Each named turn below is shown by a few rows before and after it. Which turns, in which order, take the first row of each later pair to the second? The first pair is answered.
Z305 (before => after):
[-0.15  0.07  1.55  0.22 -1.66  0.54  2.04 -1.45  1.23] => [ 0.04  0.03  1.60  0.62 -1.63  0.46  2.03 -1.46  1.07]
[-2.85  1.25  1.16 -6.07 -2.42  0.70 -2.78 -1.11 -0.34] => [-2.26  0.69 -1.03 -6.67 -1.52 -0.81  0.65 -0.05  2.80]
[-1.24  0.22  1.14  0.23 -2.18  0.92  1.39 -1.09 -0.37] => [-1.27  0.19  0.94 -0.16 -2.28  0.87  1.58 -0.99 -0.04]
Z343 (before => after):
[ 2.03 -0.84 -2.74 -1.06 -0.10 -1.45  2.22  0.37  0.97] => [ 0.76 -0.10 -1.98 -3.70 -1.07 -1.01  0.47  0.11  0.76]
[-0.92  1.15  1.60  0.52  0.72 -0.04 -1.06  0.57  0.40] => [-0.31  0.87  1.87  1.04 -0.15  0.39 -1.06 -0.02 -0.74]
[-0.80  0.88  1.37  2.23  0.15 -0.49 -0.13 -0.23  1.68] => [-1.44  1.27  1.92  0.65 -0.67 -0.11 -1.24 -0.56  1.22]
[ 0.54 -0.02  0.76  1.76 -0.74 -0.05  2.72 -0.63 -0.95] => [-1.41  1.21  0.47 -0.48  0.64 -0.80  2.13  0.84  1.71]
Z529 (before => after):
[ 0.50  0.22 -1.16  0.30  0.93 -0.33 -1.34  0.79 -0.37] => [ 0.49  0.07 -1.08  0.66  0.54 -0.75  1.12  0.70  1.03]
[-1.76  0.68  0.24 -1.14 -0.96 -0.06  0.37 -0.57  1.36] => [-1.63  1.01  0.43 -0.10  0.10  0.26 -1.94 -0.36 -0.02]
[ 0.75 -0.49 -0.23  0.04 -0.95 -1.07  3.37  0.08  0.23] => [ 0.87 -0.09 -0.56 -1.98 -1.11 -0.33 -1.27 -0.07 -2.61]

(two turns a pair)
[ 0.89 -0.07 -1.86 -2.21 -1.38 -0.89 -0.50 -0.83  0.00] => [ 0.81 -0.16 -1.31  0.97 -0.08 -1.42  2.00 -0.31  1.78]	Z529 then Z529
[ 2.54 -0.17  0.56  2.08 -0.03  1.01 -1.62  0.56 -1.24] => [ 1.07  0.20 -0.59 -1.73 -0.07 -0.28  0.96  1.64  2.99]	Z343 then Z529
[ 0.95  0.03 -0.80 -1.55 -0.72 -0.38  0.68  0.24  0.75] => [ 1.02  0.22 -0.69  0.44  0.82 -0.14 -1.52  0.72 -0.48]	Z529 then Z343
[ 0.03  0.38 -1.77 -2.57  0.36  0.29 -4.86  0.10 -2.35] => [ 0.44  0.13 -3.55  0.21  3.85 -1.39 -2.05  2.24  1.10]	Z343 then Z343
[-0.38 -0.03  0.41  0.41 -0.37  0.15 -1.66 -0.26  0.52] => [ 0.13 -0.45  0.28  0.57 -0.97 -0.20  0.50 -0.46  1.26]	Z343 then Z529
[-1.07 -0.03 -0.57 -1.21 -0.07 -0.51 -1.80  0.42  0.58] => [-1.28  0.18  0.60 -0.33 -0.39  0.10 -2.18 -0.16 -0.33]	Z529 then Z343
[ 0.86 -1.52 -2.27  1.68  2.91 -0.13 -2.27  0.21 -0.04] => [-1.04 -1.17 -1.00 -4.19 -0.83  0.03 -0.34 -0.88  1.53]	Z529 then Z343
[-0.81  0.46  0.60 -1.34 -0.15 -0.90  2.79 -0.17  2.91] => [ 1.17 -0.67  0.95  1.06 -1.59 -0.12  3.42 -1.51  0.14]	Z343 then Z343
[-1.79  0.19  0.47 -5.39 -1.31  0.00 -3.10 -1.39 -0.96] => [-0.11 -0.71 -2.32  0.65  3.86 -2.39  1.92  1.31  3.67]	Z343 then Z343
[-0.24  0.11 -0.18  1.35  2.36 -0.26  0.39  1.30  1.67] => [-0.48  0.47  1.18  1.90  2.11  0.66 -1.53  0.84 -0.16]	Z305 then Z305
[-0.42  0.42  2.09  2.03  0.63  0.49 -0.16  0.18  0.04] => [-0.76  0.45  2.30 -0.05 -0.77  0.34  1.18 -0.25  0.87]	Z305 then Z529
[ 0.56  0.35 -0.13 -1.81  0.24 -1.60 -0.13 -0.58 -0.28] => [ 1.34 -0.07  0.05  0.52  0.62 -1.29 -0.08 -0.82 -1.31]	Z343 then Z529
[ 0.62  1.08 -3.32 -1.76  2.02 -0.47 -0.72  1.53  2.29] => [ 1.14  1.09 -2.99  0.85  2.99 -0.38 -1.05  1.75  1.66]	Z529 then Z305
[-1.18  0.50  2.91  1.16 -1.05  1.16  0.37 -0.73 -0.58] => [-1.59  0.68  2.85  0.46 -1.12  1.21 -0.37 -0.54 -0.65]	Z305 then Z529
[ 0.09 -0.13  0.37  2.26  0.50 -0.15 -1.13 -1.60 -0.30] => [-0.62 -0.11  0.07 -0.48 -0.74 -0.73  1.23 -1.56  1.86]	Z529 then Z343
[ 0.00 -0.78 -1.22  1.82  2.32 -0.32 -0.68  0.83 -0.49] => [-1.08 -0.25 -0.55  0.57  2.19  0.06 -2.17  0.87 -0.60]	Z305 then Z343
[-1.54  1.00  0.86 -1.79 -0.61  0.55 -1.56  0.31  0.37] => [-1.77  1.17  1.42  0.60  0.72  0.51 -1.27  0.73  0.74]	Z529 then Z305
[-2.78  0.89  2.45  0.56  1.85  0.47 -2.97  1.31  0.75] => [-2.83  0.66  1.75 -3.50 -0.64  0.23 -1.92  0.46  1.10]	Z529 then Z529
[ 1.33 -2.05  1.07  1.83 -0.07 -0.67 -0.44 -0.72 -1.70] => [ 0.71 -1.81  1.75  2.05 -0.37 -0.75  1.13 -0.78 -0.69]	Z305 then Z529
[ 1.56 -1.33 -0.67  1.68  0.64 -1.54  1.24  0.12 -0.45] => [ 1.84 -1.51 -1.19 -0.44 -0.72 -1.41  1.08 -0.40 -0.81]	Z529 then Z305
[ 1.46 -0.61 -1.80 -0.35  0.02 -0.54  0.55  0.12  0.19] => [ 1.69 -0.84 -1.67 -0.12 -0.13 -0.37  0.36 -0.10 -0.25]	Z305 then Z529
[-0.33 -1.00  0.50  0.23  0.36 -0.72  3.77  0.71  2.24] => [-1.54  0.32  2.10 -0.34  1.10  0.96 -3.26  0.57 -1.45]	Z343 then Z529
[ 1.20 -0.13 -0.94  0.60  0.60 -1.35 -0.38  1.34  1.40] => [ 1.90 -0.59 -0.23  0.78 -1.12 -0.43 -1.10 -0.07 -1.03]	Z343 then Z343
[ 0.37  1.00 -0.06 -2.67 -0.59  0.36 -1.55 -0.26 -0.27] => [ 1.09  0.41 -1.40 -1.73  0.39 -0.66  1.05  0.51  1.68]	Z305 then Z305
[ 1.67  0.17 -2.00 -0.20  0.29  0.42  0.85 -0.24 -0.11] => [ 0.48  0.75 -1.87 -1.13  1.03  0.28  0.10  0.51  0.91]	Z305 then Z343
[ 0.03 -0.24 -0.96  1.13 -1.19 -0.45  1.01 -1.64  0.48] => [-0.93  0.69 -1.30 -0.60 -0.24 -0.47 -1.87 -0.94  0.29]	Z343 then Z529
[-0.56  0.28  0.83  1.59 -1.51  0.56 -0.59 -1.44 -1.40] => [-0.91  0.29  1.19  0.99 -2.13  0.34  0.43 -1.51 -0.64]	Z529 then Z305
[ 1.60 -0.36 -1.96  1.29  0.83 -0.51  0.11  0.48 -0.34] => [ 0.79  0.05 -1.04 -0.93 -0.85  0.32 -1.69 -0.44 -1.76]	Z343 then Z343
[ 0.29 -1.28 -0.43 -1.74  0.11 -2.32  1.42  0.68  2.77] => [ 0.50 -0.86 -1.22 -2.23  0.99 -2.12 -2.24  0.99  1.05]	Z529 then Z305
[ 0.14  0.26 -1.14 -0.43  2.13 -0.30 -0.34  1.59  1.03] => [ 0.03  0.24 -0.74 -2.80  0.11  0.18 -1.04  0.66 -0.21]	Z343 then Z305
[-0.84  0.11  2.12  3.90  0.70  0.30  1.75 -0.05  0.39] => [-2.47  0.98  2.63  2.44  1.53  0.26  0.33  0.59  1.30]	Z305 then Z343
[ 0.75  0.04 -2.85 -2.95 -0.11 -1.05 -0.42  0.99  0.80] => [ 0.58  0.47 -1.97  0.76  2.19 -0.48 -2.66  1.59 -0.46]	Z529 then Z305
[ 0.90 -0.04  0.03 -1.84 -2.25  0.95 -0.80 -1.17 -2.08] => [ 2.20 -0.65 -1.99 -1.48 -1.58 -0.07  0.77 -0.62 -0.97]	Z343 then Z529
[-0.78 -0.54 -0.48  0.04  0.58  0.94  0.05 -1.22 -1.85] => [-0.77 -0.67 -0.59 -0.71  0.06  0.94  1.20 -1.38 -1.21]	Z529 then Z529
[ 0.32  2.03 -0.02  0.93  1.43 -1.26  0.95  0.52  2.13] => [-0.51  2.25  0.47 -2.44 -0.56 -0.72 -0.08 -0.38  1.31]	Z343 then Z305
[-0.85  0.57  0.31 -1.85 -1.82 -0.30  2.25  0.00  1.39] => [ 0.26  0.56  0.61  0.21 -1.34  1.07 -1.96 -0.57 -2.66]	Z343 then Z529
[ 1.17 -0.55 -2.19 -3.15 -2.09  0.53  1.37 -1.24 -1.46] => [ 2.53 -1.08 -2.62  1.32 -0.17  0.12  2.92 -0.81 -1.26]	Z343 then Z305
[ 2.08 -0.26 -0.87  1.29 -0.69 -0.24 -0.48 -0.82 -1.71] => [ 0.94  0.41 -1.25  1.89  1.65 -1.02 -0.41  0.75  0.69]	Z343 then Z305
[-2.95  0.66  2.46  1.17  0.80  0.50 -1.04  1.16  0.29] => [-2.96  0.62  2.03 -1.68 -0.76  0.51 -1.87  0.69 -0.25]	Z529 then Z529
[ 0.71 -0.87  0.51  2.47  2.24 -0.33 -0.93  0.74 -0.74] => [ 1.03 -1.61  0.29  0.95  0.17 -0.73  2.99  0.11  0.79]	Z529 then Z305
[-3.21  1.31  2.84 -0.91  0.41  0.04  2.77  0.21  3.50] => [-2.92  1.38  0.58 -4.79  0.21 -0.16 -0.20  0.48  2.77]	Z529 then Z305
[ 0.01 -0.19 -1.43 -1.08  1.03 -1.14  0.80  0.96  2.13] => [ 0.80 -0.49 -0.43  2.52  1.90 -0.55  0.15  0.71  0.51]	Z305 then Z305
[ 0.89  0.88 -3.23 -2.35  1.64 -0.66 -2.54  0.54  0.28] => [-0.79  1.55 -0.74 -2.98  0.76  0.23 -3.72 -0.01 -0.33]	Z529 then Z343
[ 2.71 -1.22 -1.84  1.32 -0.62 -0.08 -1.03 -1.18 -1.64] => [ 2.47 -1.18 -0.83  2.55 -0.88  0.08 -0.09 -1.46 -1.53]	Z529 then Z305
[ 0.93 -0.77 -2.08 -0.69 -0.09 -1.42 -2.13 -0.25 -1.83] => [ 0.59 -0.71 -0.41  2.97  0.96 -1.08 -0.83 -0.31 -1.67]	Z529 then Z305
[-1.86  0.29  0.90 -1.00 -1.05 -0.44  2.55 -0.20  0.77] => [ 0.52 -0.62 -0.10  2.61  0.29 -0.03  0.30 -0.40 -2.34]	Z529 then Z343
[-0.40  0.61 -1.43  0.58  2.53 -1.86  0.86  0.96  4.12] => [-0.08  0.12 -1.87 -3.55 -0.93 -1.47  1.11 -0.45  3.07]	Z305 then Z529
[-0.32 -0.43  1.40 -0.36 -0.22  0.55 -1.27  1.46 -1.37] => [-0.47 -0.40  1.97  0.98 -0.01  0.35  0.51  1.47 -0.33]	Z529 then Z305
[-3.07  2.15  1.76  2.97  3.32 -0.47  0.69  2.53  4.43] => [-3.88  2.48  5.30  3.14  0.31  1.44  0.05  0.47  1.62]	Z343 then Z529
[-0.60  0.59  1.08  0.85  1.97 -0.25 -0.27  1.07  2.01] => [ 0.04  0.13  0.11 -0.79  0.72 -0.75  1.38  0.73  2.67]	Z529 then Z305
[ 1.49 -0.84  0.35  1.65 -0.71  0.74 -0.73 -1.56 -2.06] => [ 0.90 -0.72  1.14  3.01 -0.08  0.50  0.75 -1.16 -0.77]	Z305 then Z529
[-1.18  2.00  3.31  3.82  1.35  0.91  1.53  0.23  0.78] => [-0.56  1.20  1.14 -2.17 -2.05  0.01  4.26 -0.48  2.20]	Z529 then Z305
[ 1.75 -0.54 -2.89 -0.80 -0.81 -0.72  1.43 -0.13 -0.66] => [ 0.98 -0.15 -2.49 -2.41 -1.37 -0.44  0.47 -0.33 -0.87]	Z343 then Z343
[ 1.38 -0.90 -2.37 -4.03 -2.28  0.42 -0.87  0.01 -0.57] => [ 0.77  0.00 -0.48  1.49  1.19  1.18 -4.36  1.09 -2.17]	Z529 then Z305
[-1.05  0.38  1.14 -1.06  0.99 -0.96  1.43  0.61  2.22] => [ 1.46 -0.77  0.95  0.44 -0.66  0.35 -0.68 -1.12 -2.58]	Z529 then Z343
[ 0.22 -0.06 -2.32 -4.17 -1.62 -0.98 -2.18 -0.46 -1.53] => [ 2.32 -1.29 -3.41 -1.92 -2.11 -1.16  0.35 -1.06 -2.01]	Z305 then Z343
[ 0.53  0.95 -0.60  0.68 -0.81 -1.14  3.39  0.05  1.01] => [-0.35  1.49 -0.40 -0.75 -0.81 -1.29  2.87  0.31  1.75]	Z343 then Z305
[-0.11 -0.63  2.22 -1.08  0.93  0.94 -0.41  2.31  2.09] => [ 0.11 -0.70  1.74 -1.29  0.98  0.72 -0.08  2.35  2.33]	Z529 then Z305
[ 1.48  0.23 -0.22  2.76  2.25  0.71 -2.65  1.46  0.32] => [-0.22  1.05 -0.06 -0.91  1.64  0.78 -3.90  1.82  1.26]	Z343 then Z305
[-0.77 -0.02  1.27  1.05 -0.54 -0.54 -4.40 -1.32 -1.63] => [-1.34  0.09  1.77  3.83  1.26 -1.63 -0.81 -0.17  1.59]	Z305 then Z529
[ 0.13  0.76 -0.18  0.57  2.05 -0.81  0.66  1.58  2.74] => [ 2.22 -0.34  0.91  2.20 -0.89  0.83  0.24 -0.82 -1.76]	Z343 then Z343
[-0.62  0.58  0.75 -1.86 -1.36  1.17 -4.05 -0.91 -2.01] => [-0.88 -0.16  0.84 -2.44 -3.08 -0.08  2.68 -1.28  1.85]	Z529 then Z529
[ 1.00 -0.67 -1.07  1.33  0.59 -0.62  0.66  0.25 -0.22] => [ 0.75 -0.82 -0.73  0.26 -0.76 -0.56  1.66 -0.48 -0.06]	Z305 then Z529
[ 0.33 -0.38  0.92  0.90 -0.97  0.36  0.39  0.18  0.50] => [ 0.34 -0.33  0.92  0.83 -0.70  0.57 -0.70  0.21 -0.18]	Z529 then Z529
[-0.02 -0.01  0.92  0.62 -1.60 -0.17 -2.21 -2.03 -2.57] => [ 0.55 -0.71 -1.56 -1.81 -1.87 -1.86  1.84 -1.37  0.95]	Z343 then Z529
[ 2.38 -0.53 -0.24 -1.05  0.03 -0.20 -2.01 -0.32 -1.52] => [ 2.29 -0.86 -0.23 -1.63 -0.99 -0.86  1.50 -0.52  0.40]	Z529 then Z529
[-0.17  0.47  0.96 -1.46 -1.85  0.57  1.55 -1.56 -0.57] => [ 0.06  0.77  0.70 -0.26 -0.11  0.93 -1.94 -1.08 -2.27]	Z305 then Z529
[-2.16  1.33 -0.34 -1.30  2.56  0.79 -3.27  1.54  1.14] => [-1.85  0.90  0.55  2.06  3.01  0.41  0.60  1.67  2.69]	Z529 then Z305
[ 1.12 -0.50 -0.95 -0.27  1.00 -1.05  1.22  0.18  1.92] => [ 1.49 -0.46 -1.63 -1.32  0.83 -0.94 -0.50  0.20  0.92]	Z529 then Z305
[-1.81  0.90  1.04  0.23  2.31 -0.28 -1.80  1.86  1.61] => [-0.76 -0.17  2.21 -1.64 -2.58  1.04 -0.72 -1.14 -1.62]	Z529 then Z343
[-0.93  0.75  0.60 -0.62  1.95  0.17  2.01  0.04  0.86] => [-1.43  1.10  1.58 -1.64  0.98  0.93  0.58 -0.66 -0.47]	Z305 then Z343
[-2.44  0.92  1.35  0.12 -0.31 -0.05 -3.02 -0.02  0.84] => [-2.36  0.44  2.47  0.79 -2.02  0.34 -1.15 -1.08  0.31]	Z529 then Z343
[-0.70 -0.12  0.69  1.14  0.96  0.35 -1.28  0.51 -1.20] => [-0.69 -0.50  0.89  1.17  0.11 -0.02  1.76  0.16  0.23]	Z529 then Z305
